Q:
array([[+1.20, +1.50, -1.74, +0.28, -0.83, +1.19, -0.53],
       [+1.03, +2.87, -0.85, -3.51, -2.80, +5.98, +2.55]])
A: +5.98

Q:
array([[-4.59, -0.08, -2.98, -2.18, +0.40],
       [-1.38, -1.68, -3.01, -4.74, -3.57]])
A: -4.74

Q:
array([[+0.82, -1.62, +3.54, -2.46, -0.05, +0.48, -2.79],
       [+0.46, +0.31, +1.64, -5.58, +0.65, +2.63, -4.49]])
A: +2.63

Q:
array([[-0.67, +4.91, -0.29, +0.68, +1.13],
       [+0.10, +2.25, -0.88, -0.25, +0.12]])
A: -0.25

Q:
array([[-0.79, +0.27, -6.67, -0.67, +1.29, +2.00],
       [+5.79, -0.39, -0.84, +0.28, +0.91, +0.15]])
A: +0.91

Q:
array([[+3.78, -2.46, +0.08, -4.78, +6.03, +0.69],
       [-2.87, -0.33, -1.21, -0.71, +1.11, -3.58]])
A: +1.11

Q:
array([[-0.79, +0.01, +0.15, -0.35, -1.72, +2.68, -2.98],
       [-0.76, +0.22, -2.29, +3.97, -1.76, -3.13, +5.73]])
A: -3.13

Q:
array([[+1.80, -3.85, +2.38, +2.18],
       [+5.22, -3.55, -4.30, -2.35]])
A: -4.30

Q:
array([[+1.55, +0.39, +2.06, +0.62, -2.11, +2.43, -2.62],
       [-3.00, -1.03, -1.03, -2.93, +1.61, +1.55, -5.18]])
A: +1.55
---
[[-2.00 -3.10 -3.62 -0.75 -0.85 +1.18 +1.77 +2.76 -1.23 -0.91 -3.14 +1.29
  +0.95 +0.57 +6.21 -2.54]
 [-0.48 +4.80 +1.46 +1.43 -2.52 +2.67 +0.08 -1.50 -4.71 +0.19 +1.65 +4.47
  -2.29 +1.88 -1.64 +0.84]
 [+0.02 +1.46 -0.43 +1.10 +0.25 +0.67 -2.48 -6.06 -5.07 -2.65 +1.89 +2.29
  -0.82 +2.27 -0.76 +1.81]
 [+1.58 -0.07 +3.01 +0.98 +2.27 -1.96 -2.15 -5.41 -0.74 -1.47 +4.15 -1.05
  +0.64 +1.46 -3.40 +2.96]
 [-1.52 +0.46 -1.46 -0.71 -2.49 +2.10 +3.11 +6.24 +1.14 +2.27 -3.06 +1.49
  -0.40 -1.17 +3.13 -2.59]
 [-1.41 +2.53 -0.36 +1.11 -2.54 +2.67 +1.20 +0.02 -6.00 -1.04 -0.75 +4.62
  -1.63 +2.94 +2.02 -1.20]] -> -1.52

[[-0.12 -2.39 +2.00 +1.15 +2.04 +0.84 -3.64 +0.64 -0.05 +1.72 -4.94 -1.45
  -1.47 +2.86 +0.74]
 [-0.59 -0.78 +0.75 +0.70 -1.13 +0.84 -1.53 -1.12 -3.67 +1.80 +2.10 +2.86
  -1.93 +1.00 +1.17]
 [+2.50 +5.56 -1.98 +0.15 +1.43 +2.04 +3.80 -2.02 +3.74 -1.32 -2.61 -2.00
  +1.76 +2.16 +0.81]
 [-1.51 +0.91 +2.27 +1.41 +3.04 +1.03 +1.24 +3.14 +2.35 +1.61 -0.73 -2.55
  +3.33 -0.46 +0.40]
 [-1.00 -2.99 +1.51 -1.26 -1.48 +0.69 +0.24 -1.76 -0.87 +0.61 +0.55 +1.57
  -0.94 +0.27 +0.06]
 [-0.55 +2.40 +0.53 +2.01 -0.90 +3.42 +5.39 -1.50 -2.38 +3.92 -0.87 -2.89
  -1.81 -1.06 +0.75]
 [-0.25 -0.41 +1.25 +1.38 +1.24 -0.62 -2.50 +0.86 +0.55 +0.92 +0.50 +1.62
  +0.24 -2.10 +1.53]] -> -0.55

[[+4.09 -0.12 -3.71 +4.35 -3.48 -4.54 -1.73 -2.65]
 [-0.67 -2.54 -0.13 -1.08 +1.49 +6.14 -1.75 -4.92]
 [+1.97 -0.18 +0.99 +1.02 +2.81 -4.32 -1.43 +0.66]
 [-5.42 +0.42 +1.62 +0.74 -0.20 -2.19 -1.21 +5.27]
 [+0.55 -0.72 -4.70 +0.10 -3.01 -1.70 +1.64 -0.98]
 [-4.60 +3.33 +1.02 +0.17 -4.49 -1.41 -0.90 +1.93]
 [+1.26 -0.15 +3.57 +0.28 +5.12 -1.50 -1.98 -1.56]
 [+2.42 -0.47 -3.83 +0.05 -3.89 -1.90 +2.57 -2.43]
 [-3.26 +3.30 +3.88 -1.89 +0.01 -1.68 +1.11 +3.43]
 [+0.58 +3.51 -2.27 +2.01 +4.47 +1.16 +0.12 -1.00]] -> -3.26

[[+1.18 -0.18 +0.09 +1.24 +0.86 -1.92 -5.50 -1.58 -2.35 +2.71 -0.96 -2.12
  +2.10 +3.18 -0.62]
 [-2.22 -4.13 +3.71 -2.47 +2.71 -0.93 +1.02 +0.59 -1.97 -4.25 -0.71 -1.01
  +3.10 -1.33 +5.78]
 [+1.99 -2.11 -0.30 +3.30 -2.38 -2.29 -2.56 +1.94 -1.02 -0.82 -2.06 +4.90
  +3.37 +1.56 -0.60]
 [+1.70 -2.62 +2.92 +1.18 -1.57 -1.10 -2.43 -1.15 -1.70 +2.25 +5.42 -0.14
  -3.91 -1.16 +3.37]
 [+0.57 +1.18 +1.12 -3.49 -2.31 -0.87 +3.19 -2.84 +0.03 +3.74 -2.52 +1.96
  +4.66 -4.02 +2.93]
 [-2.06 -3.47 +1.79 +1.48 -0.78 +2.92 +0.43 +4.17 +2.84 -0.32 -4.54 -0.36
  -1.15 -2.39 -2.40]
 [+2.21 -0.28 -2.98 +0.54 -0.69 -0.89 +2.16 +1.81 -1.71 +0.28 -0.67 -2.29
  +2.30 -3.98 -2.53]
 [+2.43 -2.40 -2.39 -1.77 -1.70 -2.39 +1.60 +4.13 +1.90 +2.15 -0.51 -3.37
  -1.09 +1.04 +3.61]
 [+5.49 +2.45 -1.56 +2.16 +2.00 -5.11 +0.69 +1.64 +1.16 -2.52 -1.20 +0.83
  -2.63 -2.61 +3.74]
 [-2.24 -1.48 -3.58 -1.07 -2.50 +4.24 +1.05 +3.02 -2.15 +1.78 -0.46 +3.62
  -2.06 +2.96 +2.74]] -> +5.49

[[+6.55 +1.22 +0.87 -3.82 +0.42 +0.03 +5.83 -2.42 -0.13]
 [+1.31 +0.15 -0.11 +3.00 +1.39 +0.89 -2.15 -4.88 +3.66]
 [-1.44 +0.48 -1.79 -1.37 +2.81 -4.22 +3.58 -3.15 -3.57]
 [+1.86 +1.40 +3.56 +1.72 +0.86 -3.83 -0.20 +2.14 -0.88]
 [-3.38 -0.11 -0.21 -2.01 +0.87 -1.76 +2.82 +1.53 -3.03]
 [-1.16 -2.23 -0.36 -1.17 -3.76 -3.62 -3.92 +2.83 -1.37]] -> -3.38
---
[+5.65,-5.58,-0.87,+0.60,+0.58,-2.15,-0.51] gives +0.58

[[-2.41,-1.60,-5.78,+2.05],
[+3.28,+2.74,-0.19,+2.48],
[+5.58,-2.27,-2.32,-1.73]] gives +3.28

[[-3.71,+2.20,-2.68,+2.35,-3.72,-1.65],
[-1.38,+2.13,-3.58,+5.04,-4.23,-1.26],
[-5.13,+1.41,-0.82,+0.11,-1.42,-1.38]] gives -3.72

[[+4.37,+3.36,+4.49,-3.58,+0.79,+1.48],
[-5.05,+4.71,+1.61,+2.34,-0.65,+0.23]] gives +0.79

[[+0.64,+1.61,+0.46,-0.68],
[-2.05,+1.12,+1.81,+1.57],
[+4.99,-1.03,-1.59,-2.13]] gives -2.05

[+2.96,-4.73,-2.58,-6.08,-2.64,+2.73,+5.53] gives -2.64
